In the rows, zero is written as 128.
Named moves, each a turn or a mirror, and the order they were made in; the first pair answered
move pom:
[ 90 105 143 131 178 101 157 138 100 113 152 126 110 125] -> [ 90 104 139 129 177 100 156 139 102 117 155 128 107 126]
[162 110 118 139  95 126 125 129 157 137 127 113 150 148] -> [134 117 132 134  89 140 104 125 145 126 128 124 164 154]
[106 125 122 111 100 119 121 126  96  78 133 134  98 144] -> [142 114 102 122 110 102 144 132 113  92 129 127  83 131]
move zovaf:
[145 104  75 117 169 105 146  77 148 103 145 117  98 134] -> [141 106  84 122 185 116 128  68 149 112 140 119 101 135]
[129 158  96 137 105 144 126 141 127  95 104 159 109 110] -> [149 155  96 141 113 149 128 139 134 111  98 159 110 103]
[138  98 121 127 135 101 150 131 127 154 133 105 107 120] -> [140  99 136 131 156 118 133 119 129 168 129 111 115 118]
move rut:
[134 119 130 126 144 148 147 137 127 138 127 120 128 109] -> [136 139 126 127 121 149 132 135 121 129 115 131 129 103]
[111 128 184 162 163 157 124 147 111 170 115 191 109 110] -> [114 129 178 158 162 153 128 148 116 172 112 194 101 103]
[135 109 102 131 102 117 143 137 152 115 145 101 138 153] -> [141 123  93 130  92 117 139 140 148 112 137 111 136 144]
[151 128 130 135 131 115 139 129 146 128 130 117 146 148] -> [159 143 125 133 118 116 136 132 141 121 123 125 141 139]
move Sabam:
[125 132 153 126  75 105 175 180  99 125 137 118 110 105] -> [141 133 142 124  87 100 179 175 104 128 134 119 100  96]
[105  97 130 118  98 112 191 170 100 133  99 111  94 122] -> [136 101 109 117 107 107 194 161 108 133  93 115  82 111]
[111 120 158 124 145 137 139 135 137 127 123 109 135 141] -> [127 118 151 127 158 132 147 137 143 134 120 112 127 130]
[ 55 114 112 105 164 117 148 119  91 108 145 130  60 107] -> [ 77 117  94 111 168 111 151 113  98 104 139 134  49  96]
Pairs:
Between the rows of a pair lie two moves.
[188 139  76 133 105  75 158 143 129 122 126 128 100 108] -> [ 57 150 161 112 108 119 106 154  71 122 138 141 134 130] | pom Sabam
[128 141 119 113 115 141  97  99 119  99 126 147 138 130] -> [162 132 112 123 144 141 105  96 139 119 118 147 130 120] | pom zovaf
[153 140  94 132  71 133 110 125 155 124 102 102 145 162] -> [127 107 116 133 101 141 114 115 159 134 124  81 159 186] | rut pom
[146 175 110 137  26 119 111 141 125 124  85 147 141 117] -> [167  73 128 162 119 101 162 130 174 168 133  66 160 161] | rut pom
[123 107 153 107  80 112 150 161 131 141 140 111 111 137] -> [173 110 138 119  94 112 147 144 151 154 126 113 111 124] | zovaf Sabam
[ 94  99 153 116 156 156 102 102 119 132 145 105 159 142] -> [ 80  91 138 111 146 122 151 137 111 128 154  89 130 132] | zovaf Sabam
[174 128 119 147 134 156  95  85 161 134 105 135 155 147] -> [183 119 116 149 125 144 111  95 167 142 108 118 158 152] | Sabam pom
[143  87 103 141 108  92 166 140 137 136 140 110 130 137] -> [171  93 117 152 139 114 140 113 149 161 124 121 145 132] | Sabam zovaf
[150 114  53 108 155  90 171 106 133  82 145 124  94 127] -> [169 170  72 108 121 143  93  70 133  83 107 169 136 127] | zovaf rut
[ 86 154 132 120 160 125 107 115  88 127 114 149 119 112] -> [ 74 137 116 114 155 100 141 133  91 116 134 129 110 120] | rut zovaf
[151 120 126 140 157 122 151 143 137 161 128 111 127 111] -> [149 156 128 134 147 136 129 141 125 154 110 140 116  92] | zovaf rut
[ 99 123 126 106 128 113 125 134 100 125 125 128 105 102] -> [ 91 114 134 111 137 114 123 126 101 127 133 124 109 116] | rut rut
[106 122 108 142  91 149  96 100 143 109 116 166 184 127] -> [158  95  93 163 124 107 165 139 165 154 116 132 155 107] | Sabam pom
[116 153 124  97 102 127 108 114 117  99 130 147 150 121] -> [110  98 138 108 168 116 141 120 132 125 153 115 144 130] | rut Sabam
[140  90 107 134 144 111 137 118 141 118 150 103 135 147] -> [140 130  96 124  82 113 124 122 129  93 132 131 137 139] | rut Sabam
[130 129  93 116 127 109 112 111 126  91 123 150 121 122] -> [145 104  93 124 147 103 124 105 143 107 135 130 125 135] | rut pom
[102 117 115 108 132 115 159 138 111 107 145  97 120 110] -> [154 142 102 116 112 111 157 139 122 114 124 109 116  96] | rut zovaf
[155 163 140 126 133 125  80 113 121 101 112 153 118 138] -> [151 138 154 130 150 128  77 106 131 109 127 136 137 161] | pom rut
[174 179 143 106 134  94 116 141 142 157 102 134 107  92] -> [109 185 158  87 102 104  93 145 112 127 114 140 118 110] | pom zovaf
[128 136 121 134 133 123 155 138 108 126 113 138 112  91] -> [111 144 140 132 138 142 132 128  98 129 111 148 129  96] | zovaf pom
[ 63 126 166 116 120 156 100 138 108 110 151 122 139 149] -> [169 111 140 151 187 135 132 130 156 166 136 108 113 118] | pom zovaf
[128 187 128 112 100 170  68  91 105  97 105 184 128 132] -> [161 183  87 114  49 125 123 126 118  86 105 165 106 122] | zovaf zovaf
[111 153 122 154 136 175 107 143 106 169 116 148 139 130] -> [160 149  89 157 133 158 123 133 128 167 112 146 129 123] | pom Sabam
[143  95 105 150 146 113 180 163 119 154 130 107 114 121] -> [173 114 109 154 177 144 133 114 135 159 112 130 128 119] | Sabam zovaf
[ 87 164 142 148 118 167  79  69  98 109 137 148 150 146] -> [156 143  67 150  83  94 178 114 125  94 145 114 102 125] | zovaf pom
